Which row each row swaps with, under one turn or mirror:
k88: [ 11  -8 -13  10  24  -1   5  14  29   1   4  -2 -24   7   1 -14]
k275: [ 15  10   8   3  11  17 -12   6   2  -5  -8   2 -16 -23 -13 -19]
k182: [ 13  11 -26   9  14   2 -12  12  24   0  11   3 -24  -6   4 -16]
k427: [ 18 -10  14  17   7   0  -2 -13   6 -13  29  -2 -15  -5 -13 -29]
k523: [ 23   8 -25   7   8   3 -18  11  14 -10  13   3 -21  -7   1  -6]
k978: [ 20  15 -24   9  14  -4 -13   9  23  -7  12  -2 -20  -1   0  -7]
k992: [ 24  10   4   4   1  12 -16   4   4   4  -5  -1 -20 -26  -9 -20]
k324: [ 21 -14 -13  12  18   7   2   9  32  -2   4   5 -23   6  -3 -13]
k703: [  9 -12  12  22   7  -8   1   3  16 -14  32  -2  -8  -7 -10 -20]
k666: [ 22 -18 -11  11  20   0   2   8  22 -10   3   4 -23  10  -7  -9]
k878: [ 11 -10  12  20   5 -12   8   0  16  -7  28  -2 -12   2 -18 -21]
k290: [ -3   1  16  14   3  -9   6   7  11   4  21 -12 -10  -4  -9 -26]
k961: [  7   7  13   4   5   8 -13   7   8  14   5   5 -24 -23 -12 -30]
k158: [ 13  -2  13  20   0   3  -1  -6   8  -1  33  -1  -1   0  -7 -26]
k513: [ 23  12  16   3   6  18  -8  -3  -2 -11   6  -8 -21 -17 -10 -18]
k630: [ 19   7  21   0   7  14 -19   2   8  -5  -1  -9 -23 -11 -19 -24]

Swapped with k978: k324
Swapped with k275: k703
Swapped with k878: k992
Swapped with k630: k158

Which row each row swaps with, under one turn or mirror:
k892: [-11 -27 -17  16  -1  15   9   0   6   5   5  -8  -2  -6  -7   2   3  12
  -9   0  12  11  19   6  12   8  -4 -10  -3 -12  -2  14  -8 -12  -3  12
  -3  -5  15   5 -16  -2  -5   7 -12  12  -3   4   7  11  -1 -11  13   3
  -8  14  -7   6   0  24  -6  10   4  19  11  15  -4]
k496: [  7 -17  -3 -13 -15  -4 -15   8 -23   0  17 -17  -6  -4  12 -15  -4  -5
 -10  -2 -14   0  -1 -15   5   8   0   4   3  13  -1  12   4   1   3   3
 -11  -3   9   6  10  -2  -3 -27 -15  -1  11   4  -1  11  -9  -5  12  11
 -19  -4  -8   1 -11   5   2  -3  17  12   9  10  -4]
k207: [ 14  15 -11  -4  12  -5  -9  -7  -4  -3   3  -4   2   0   3  -6   0 -12
  10  15  -1  -6  -4   2  16  -9   5   2  -1   8   9 -13   5  -6  -5 -10
   5 -10  -6   2  18   5  15 -13  -1  -2   0  -6   2   4  -6 -10   7  -2
 -10   0   2  11 -20   4  18  18  24  10   4   6  -3]
k997: [  5  18  -5  -7  15 -12   8   6  10  -9  -5   4  -3   0  -2   5  -5   5
  21  17   2  -2   0  -2  17   6   5  -1   0   4   2 -26  17  -4   6 -10
  16  -5 -18  -6  12   6   0  -5  14   2  -2 -11   9   3  12  -7   8 -14
  10  -1  -4  14  -7  -3   5  14  12   3   9   7  -1]
k42: [ -4 -21 -13 -21 -21  -8   6   9  -5   7  -8 -11  -5  -6   1  -1   2  19
   4   0 -17   0   0 -16   3  21  -2  32   2  21  -8   2  15 -12  19   0
 -13  15   0   9  -2   3   7 -12  -5   8   6  -8  -1   5  -2   7  19  -7
 -15  -3 -18  13  14  -2  -8 -13  12   5  14   0 -14]
k960: [  3  14  -5 -18   7 -14  11  12   9  -4  -9   2   3  -4   0  -4  -1   8
  18   7  -2  -4 -11  -2  16  11  -3  13   1   9  -1 -32   3  -9   7  -6
   8  12 -16  -8   8   6   6   0  14   6   0 -11  11  -2  12  11   5 -17
  11  -3  -1  19   2  -8   5   4   9  -6   9  -1 -10]
k622: [ -4 -18 -18  12   3  22   0 -12   5   7   5 -10   7  -9  -8   9   1  -3
  -5   2  13   7   8  13  16   0  -6  -9  -8  -9  -4  15 -14  -6  -4   6
  -7  -8  23   4  -1  -3  -1  -3 -21   7   2   5   3   9 -10 -12  17   5
  -6   5 -15   8  -3  17   6  13  14  15   1  10  -6]
k924: [  4   5  -9 -12   0 -18   5  12  13  -1 -14   4   1  -2  -1   3  -1  10
  21   4  -8  -3  -6  -7  12  14   2  23  -4  14  -3 -32   8  -9  13  -8
   6  15 -14  -2   7   6   5  -1  11   7   3 -11   2   3  13  11  10 -18
   5   0  -4  18  15  -9  -1  -3  11  -2  15  -1 -14]
k958: [  8  -3 -25   2   6   5  -5 -14   8  15  -7  -2  14  -2  -2  -8   5 -11
   9   6   1  -9   1   9  21  -5   3   7 -10   7   7 -13 -10 -23  -6  -8
   2   5   5   5  -3   8  23   3  -9   7  -2  -2   2   3  -7  -3   7  -1
 -15  11   3  16  -7  12  12  10  21  17   8   1 -16]
k266: [  8  11  -5  -6  11 -13   3  14   9  -4   5   7  -7  -2   3  -2  -8  -3
  10  13   8   6   2  -2  13   9   8 -14   0   1   0 -24   9   3  19   2
  19   0 -12  -7  13   1  -3  -6  21   1   2  -4   0   5  17   1   3  -7
  16  -1  -4   6 -11  -8  -1  12  12  -2  11  10   2]
k897: [ -2 -13   0 -17 -17 -17  -6  28 -10  -3   5 -12  -9 -13   9  -2  -3  12
   0  -8 -13   7  -1 -17   6  22  -4  16  11  14  -8   0   9   3   9   1
 -12   5  10   0  10  -1 -19 -17 -11   6  12   1   8  17   5   3   9  -3
  -6 -12 -19   4  21  -6 -10 -12   2  -1  18   9  -8]
k492: [ -6 -20 -12  16  -6  13  -1  -1   7  -1  -1 -15   7 -14 -10  16  -2  -2
  -3  -9  13  12   2   7  15   6 -11   2  -8 -11  -3  12 -13   7  -4   6
 -18  -5  27  -3   3  -1  -7  -5 -26   7   2   4   8  13  -6  -3  19   2
  -5  -3 -21  12  19   7   2   5   4   4   4  13  -5]
k225: [ -4 -14 -35  -3  -4  10   8 -11  12  18 -15  -2   9  -7  -7   4  11  11
  10   8   4  -9   6   8  16   4  -3  16  -3   8  -1  -2  -6 -27   4  -3
  -9   4   9  10  -9   2  23  13 -14  14  -2  -1   7   6  -7   2  11  -7
  -8  11  -8  14   8  15   3   9  19  10   7  -2 -16]
k597: [ -1 -13   5 -16 -13  -9   4  19  -1 -10  -1 -10  -5  -8   1  12 -11  14
   6  -5  -8   5  -4 -14   7  25  -5  13  -1   6 -11  -6  18  10  17   1
  -4   7   1  -4   9   2 -20 -22  -3   2   8  -5   7   9  10   7  21  -5
   6 -13 -24  14  20 -13  -8 -10   2  -5   7  10  -6]
k284: [-11 -31 -13   9  -9  11   9   9  -2  -1  13  -8 -13  -4  -1   1   2  19
 -13   0   4  15  16  -4   3  10  -5  -6   1  -4  -7  17  -5  -3   3  17
  -4  -5   9   7  -6  -6 -15   0  -9   9   2   7   1  14  -1 -10  15   5
  -9  13  -7  -2  -2  25 -12   6   3  15  14  13  -2]
k628: [ -5 -19  -5 -15 -16  -9  -6  24 -11   4  11 -12 -11 -15  11  -6  -1  12
  -3  -7 -10  10   4 -15   7  20  -1   5  12  13 -12  10   5   0   7   4
 -11  -1  16   1   5  -6 -25 -17 -17   9  14   7   8  21   0  -5   7   2
  -6  -7 -22  -2  11   3 -12  -7   5   7  19  12  -7]
k758: [ 10  15 -10 -13   3 -17   6   9  11  -4 -11   9   7  -4  -3  -1  -3   3
  19   9  -1  -8  -7  -1  19   6  -1  10  -3  11   2 -33  10  -9   8  -9
   8  10  -9  -8  13   7   8  -1  16  -1   1 -13   2   1  12  10  10 -14
   6   0  -4  18   6 -10  -1   7  12  -5  12   0  -7]
k84: [  0 -12 -21 -22 -15  -9   7   7   4   7 -17  -4   1  -6   0   4   3  19
  16   2 -11 -10  -3  -9   8  18  -2  32   2  20  -4 -14  12 -17  17  -7
  -9  13  -3   6  -1   5  13  -1  -3   9   2  -7   8   5   3  14  14 -12
  -4  -2 -12  17  21  -5  -4  -7  13  -3  10  -3 -16]
k815: [ -6 -21  -6 -14 -15  -8  -2  25  -8   5  12  -9 -13 -14  11  -5  -3  13
  -3  -6  -8   9   8 -16  10  24  -3   1  12  13 -12   9   8   1   7   3
  -8  -2  11   1   6  -3 -28 -12 -14  10  14   8  11  20   2  -8   7   4
  -4  -7 -22  -3  11   8 -16  -8   1   5  18  11  -7]
k117: [ -9 -22  -6  -5 -19  -6  -5  24  -3  -1   6 -15  -3 -16   3   7  -2  11
  -7 -15  -4  12   2  -8  12  17  -9  15   5   1  -5   7  -1   4   0   6
 -17   4  21  -2   3   1 -20  -9 -23  12   6   2  10  22   1   1  12   2
 -11 -10 -15   7  30   3  -6 -11   1   2  14  13  -6]
k721: [-14 -32 -12  10 -12   9   7  11   5  -1   4 -13   0 -10  -6  10  -2  16
 -10 -11   7  15  12   1  13  13  -8   2  -3 -14   0  12  -4  -3  -5  13
  -9   2  20  -1 -13   3 -13   2 -18  14  -5   2  12  17   1  -4  16   4
 -10   4  -7  10  20  16  -7  -1  -1  11  10  18  -4]
k411: [ 15   7 -21  -2   6   0  -3 -10   6   5  -4   2  15  -2  -3 -11   1 -12
   8  10   4 -12  -3   9  23  -9   0   1  -8   6  11 -19  -3 -18  -5  -7
   3   2   4  -2   7   8  24   0   1  -1  -3  -8   0   1  -4   1   9  -1
 -11   8   4  16 -12   6  10  16  21   8   6   2  -7]
k135: [ 16   6 -11  -6   8  -4 -12   0  -4   5  14  -1   1   0   9 -15  -4 -22
   0  10   5  -1  -1   1  15  -3   8 -15  -2   4   8 -11   0  -1   8   0
  10  -4   1  -1  13   2  12 -13   5  -3   3   1  -2   6  -1  -5   2   7
  -5   1   2   6 -25   0  10  15  22   8   5  11  -1]
k840: [ 14   0 -20  -2   2   9 -14 -12  -6  10   7  -7  11  -6   4 -11   1 -21
   1   3  -1  -3  -1   7  22  -7  -1   0  -4   5   7  -1  -7 -16  -6  -4
   1  -3   9   2   5   2  19 -10 -16   4   2  -1   3   5 -12  -9   6   9
 -18   9   2   9 -15  12  14  12  19  14   4  10  -6]
k406: [-14 -18 -30   2   0  12  11  -6  15  22 -11  -2   3 -13  -9   6  10  15
   7   8   6   5  14   7  16  11  -4   7   0   7 -10  10  -6 -25   7   0
  -8   4  15  11  -9  -1   8  13 -13  19   3   1   2   7  -7  -9  11 -10
  -5   9 -23   8   8  19  -6   4  13  16  15   0 -13]
k607: [  8   7 -18  -8   9   4   0 -10   2   7  -1  -4  13  -2   1 -14   5 -10
   6   7   3  -9  -7  11  21  -6  -2   5  -4   5   7 -16 -12 -18  -8  -5
   2   5   0  -2   4   7  23   0  -4   5  -3  -3   9  -2  -6   0   4  -2
  -8   5   7  17 -17   8  17  15  19   8   2   1 -11]
k401: [-13 -31 -12  10  -7  12  11   8   0   0  10  -9 -11  -6  -4   2   1  21
 -11  -1   6  16  16  -4   4  11  -1  -8   0  -7  -8  16  -3  -6   4  17
  -2  -4  12   4 -13  -7 -16  -1  -8  11   0   5   4  14   2  -9  14   2
  -5  14  -8   0   0  22 -12   6   3  17  16  16  -2]
k336: [ -2  13  -1  -3  14  -1   7  12  14 -12  -2   7  -5  -7   2   7  -3   6
  10   6   4   4   3  -7  14  11   1 -14   0   3 -11 -19   6   3  15   1
  21  -7 -13  -9  14  -3 -14  -5  15   6   4   0   4   7  17 -13   6 -12
  20   3 -11   4 -12   3  -9  16   3   5  11  13  -1]
k546: [-15 -10  -8   6   9   4  15  14  15  -1   2   3 -10 -10  -6  10  -3  20
   6  10  10  14  17  -1  14  19  -2 -16   1  -7 -13  -1   2  -5  10   8
   8  -6   1  -2  -4  -7 -24   8   5  14   4   1   7  11  14 -11   8 -11
  19   7 -17   0   3  13 -14   9   1   9  17  11  -1]
k476: [  2   9  -3  -9   3 -12  11  19  12 -10  -6   7  -5  -7  -2  10  -6  13
  18   6  -2   7  -1  -6  14  17  -3  11  -1   4  -7 -26  12  -3  17  -1
  14   8 -17  -8   8   0  -7  -3  16   8   3 -13   4   3  20   5  10 -16
  16   2  -7  12  13  -8  -6   1   2  -7  15   8  -2]
k894: [ 12   5  -3  -8   2   4 -14  -3 -10  -7  10  -8   1  -3  11 -12  -2 -16
  -5   0  -6  -7  -5  -9  10  -3   2  -8  -1  11   2  -4   0   0   3   0
   8  -9  -2  -1  19   0   6 -24  -4  -3   5   4  -1   7  -5 -14   9   8
 -12   1  -1   5 -29   8   6  15  17  14   2  14  -3]
k175: [ -3 -24   2  -1 -16   0   5  11   2  -9  -3 -18   3 -11  -5  15 -13   7
   2 -13   0   9  -2  -7  11  21 -10  10  -7  -6  -4   2  10  13   6   4
 -13   5  13  -8  -2   7 -14 -18 -14   4   1  -3  13  10   6   5  25   1
  -2 -11 -21  19  27  -8  -5  -7  -3  -3   3  17  -5]

Swapped with k997: k207
Swapped with k721: k117
Swapped with k406: k42
Swapped with k840: k476
Swapped with k897: k892
Swapped with k496: k546
Swapped with k622: k597
Swapped with k628: k401

Which row each row swaps with, under one turn or mirror:
k921: [-14  -6  17   5   3  -2 -15 -10   0   0  -9  -9  25 -28  11  -6   3  -6]
k983: [-26 -31  14   4  -3   9 -10 -17  -1   3  -4   1  15 -26  -5   9   8  -7]
k706: [ -9 -18  15 -13   4  10  -8 -12 -18   4 -13   3  13 -37  -6  18  -2   0]
k15: [  1  -6  21   7   3  -3 -16   1  12   3  14   6   8   7 -15  23   2  -3]
k797: [  2  -1  18   3  -1  -4  -7  10   9   6   5  10  17  11 -19  10 -17   0]
k798: [ -9   8  20   1   0  -5 -13   2  11  -7   0  -8  23   3  -1   2  -4  -7]
k251: [ -3 -25  14   1   1  11  -3  -8 -12   8  -1  -9  14 -40  -2   9   1   1]
k379: [ -8   7  23  15  -7   3   7  -2   6  11   2   9   5   2  -8  18 -21  -1]
k217: [ -6 -15   5 -10   3   2 -12 -20 -11   1 -11  -3  17 -38 -13   2 -16  -4]
k261: [-21 -17  18   1  -7   3  -8  -2  10  -4   6   1  14  11 -17  18  -2 -10]
k485: [ -3 -21  13  11   1   1 -11  -9 -10  16  -7   8  20 -39  -3  -1  -5   3]
k384: [-12  -9  18  20  -2   5   7 -11  -6  17  -6   7   6 -32   5  12 -14  -1]
k79: [ -4   0  18 -18   1   6  -8   0  -2  -3  -3   3  11   5 -20  27 -11  -2]
k789: [ -1   0  10 -15   1  -4 -11  -5   2  -5   0  -2  15   1 -24  13 -24  -6]
k995: [  2  -4  21  -8  -2   5   0   9   7  -2  12  -8  10   6 -17  21  -8   1]
k112: [ -4 -25  16  11   7   3 -17 -14  -5  12   2   5  11 -36  -2  12  11  -4]
k925: [ -3  -2  19   9   4  -7  -2   5   8   1  -4  14   4  12 -16  14  -7   2]
k670: [ 12   7  10  -3   5   7   2   0   5  -2  -1   0   9   2 -11  22 -17  -2]
k489: [  7  -9   5   4   7  13   2 -14 -11   6 -11  -2  12 -38   1  10  -8   1]
k712: [-10 -21  12  14   7  -2  -5 -10  -8  10 -14  13   7 -33  -1   6   2   2]

Swapped with k921: k798
Swapped with k706: k79
Swapped with k789: k217
Swapped with k983: k261

